m =
array([[2, 1, 1, 4, 3, 2, 1, 5, 8, 8, 8, 2, 2],
       [7, 3, 8, 3, 7, 2, 4, 6, 3, 1, 7, 3, 7],
       [7, 2, 7, 4, 8, 3, 2, 7, 4, 4, 7, 4, 7],
       [2, 6, 3, 2, 2, 6, 7, 6, 9, 8, 8, 2, 2],
       [2, 1, 1, 7, 1, 3, 2, 1, 8, 8, 2, 8, 2],
       [3, 3, 3, 8, 3, 5, 4, 2, 6, 5, 1, 9, 4],
       [3, 7, 2, 7, 3, 8, 7, 2, 9, 5, 2, 8, 3],
       [1, 8, 1, 3, 1, 6, 5, 3, 8, 8, 9, 2, 2]])
Which number is the bottom-left entry? 1
Which number is the top-right entry? 2
Which number is the fourth-last entry, reading row by row? 8
The 5th entry from the end, reading row by row: 8
The 2nd entry on the main diagonal is 3
Which number is the 1st entry on the main diagonal? 2
Which number is the largest entry in the last row? 9
The fifth entry, reading row by row: 3
Which number is the last entry, reading row by row? 2
The 2nd entry on the diagonal from the top-right corner is 3
The second entry, reading row by row: 1

Questions about the table below. Counting starts at 0.
1) Read off the entry at row 0, column 1.
2) Read off the entry just right of the largest entry.
3) Read off the entry directly above -576.
4) Read off the entry at row 1, column 0.
5) Read off the entry in row 2 and column 0.
6) Read off the entry directly below 449.
7) Read off the top-left entry.
8) Read off the entry in row 1 and column 1.
[[-301  484  546  -81]
 [ 334 -124 -677  530]
 [ 311 -612    6 -514]
 [ 380 -319 -576  258]
 [-192   74  720 -604]
 [ 449 -742 -264 -355]
 [ 155 -411  243 -568]
 [-147  608  -88  602]
 [-279  322  681 -339]
 [-303  785  177  510]
 [ -11  410 -267  625]]
1) 484
2) 177
3) 6
4) 334
5) 311
6) 155
7) -301
8) -124

x =
array([[ 28,   2,  30,  16, -14, -37,   8, -30,   0,  31,  30,  17],
       [ -1,   2,  19, -10,  15,   1,  -1,  -9, -23,  25,  23, -14],
       [ 23,   0,  29,  13, -14, -33,   7, -28,  -4,  31,  28,  14],
       [ -4,  37,  10, -30,  -8,  -6, -25,   1,   4,  -9,  29, -31],
       [-11,  -3,   5, -16,  34,  13,  -5, -28, -28,  16,  -2, -28],
       [-26, -15,   3, -14,  32,  26,  -7,   1, -35,  20,   5, -32],
       [ 25,  -2,  28,  26,  -3, -32,   7, -32,  -7,  36,  35,  20],
       [-23, -15,   2, -13,  32,  13, -26, -25, -31,   4, -11, -34],
       [ 24,  31,  26,  -9, -19, -29,   6, -11,   3,  20,  32,  14],
       [ -1,  33,   1, -36,  -6,   0, -29,  -4,  -1, -15,  22, -33],
       [-15,  35,  -2, -33,  -8,   3, -25,   2,  -4, -11,  26, -28],
       [-22,  -3,   2,   1,  34,  11, -17, -30, -33,  21,  -4, -28],
       [-20,  -7,   9,  -8,  34,   6, -24, -31, -33,  11,  -2, -26]])
Rows and columns are numbered from 0.
The entry in row 0 and column 0 is 28
Which number is the entry at row 0, column 2? 30
Which number is the entry directly below the smallest entry? 1
The entry in row 2 and column 1 -> 0
Which number is the bottom-right entry? -26
The entry in the top-right corner is 17
Which number is the bottom-left entry? -20
Which number is the entry just left of the largest entry? -4
The entry at row 0, column 1 is 2
Which number is the entry in row 2 and column 0? 23
Which number is the smallest entry? -37
Which number is the entry just right of the largest entry? 10
The entry just right of the smallest entry -> 8
Which number is the entry at row 1, column 0? -1

Questions about the array below. Indices start at 0.
1) Give the entry in the bottom-right corner.
2) Give the bottom-left entry.
3) Give the entry at row 2, column 1.
4) Give the entry at row 0, column 2.
5) Give the top-right entry.
6) Give the entry at row 0, column 0.
7) Give the entry in row 2 and column 0.
5  8  2  4  5  3  4  5  8  6  5  5  4  4
5  6  3  7  5  5  4  6  7  3  4  4  1  5
3  4  6  8  5  2  4  6  5  8  6  6  4  4
5  7  3  5  6  2  3  4  7  7  4  7  5  5
5  3  8  8  4  6  7  6  5  3  4  6  4  5
7  5  4  5  7  2  6  3  3  5  5  5  1  5
6  5  6  4  3  6  6  3  7  4  1  6  5  6
4  4  4  8  5  5  5  5  6  1  4  3  3  5
1) 5
2) 4
3) 4
4) 2
5) 4
6) 5
7) 3

a =
8, 14, 21, 21, 2, -7
35, 21, 9, 11, 20, 2
Find the entry in the top-right corner.
Answer: -7
The second-last entry, reading row by row: 20
The entry directly below 8: 35
The third-last entry, reading row by row is 11
Find the first entry, reading row by row.
Answer: 8
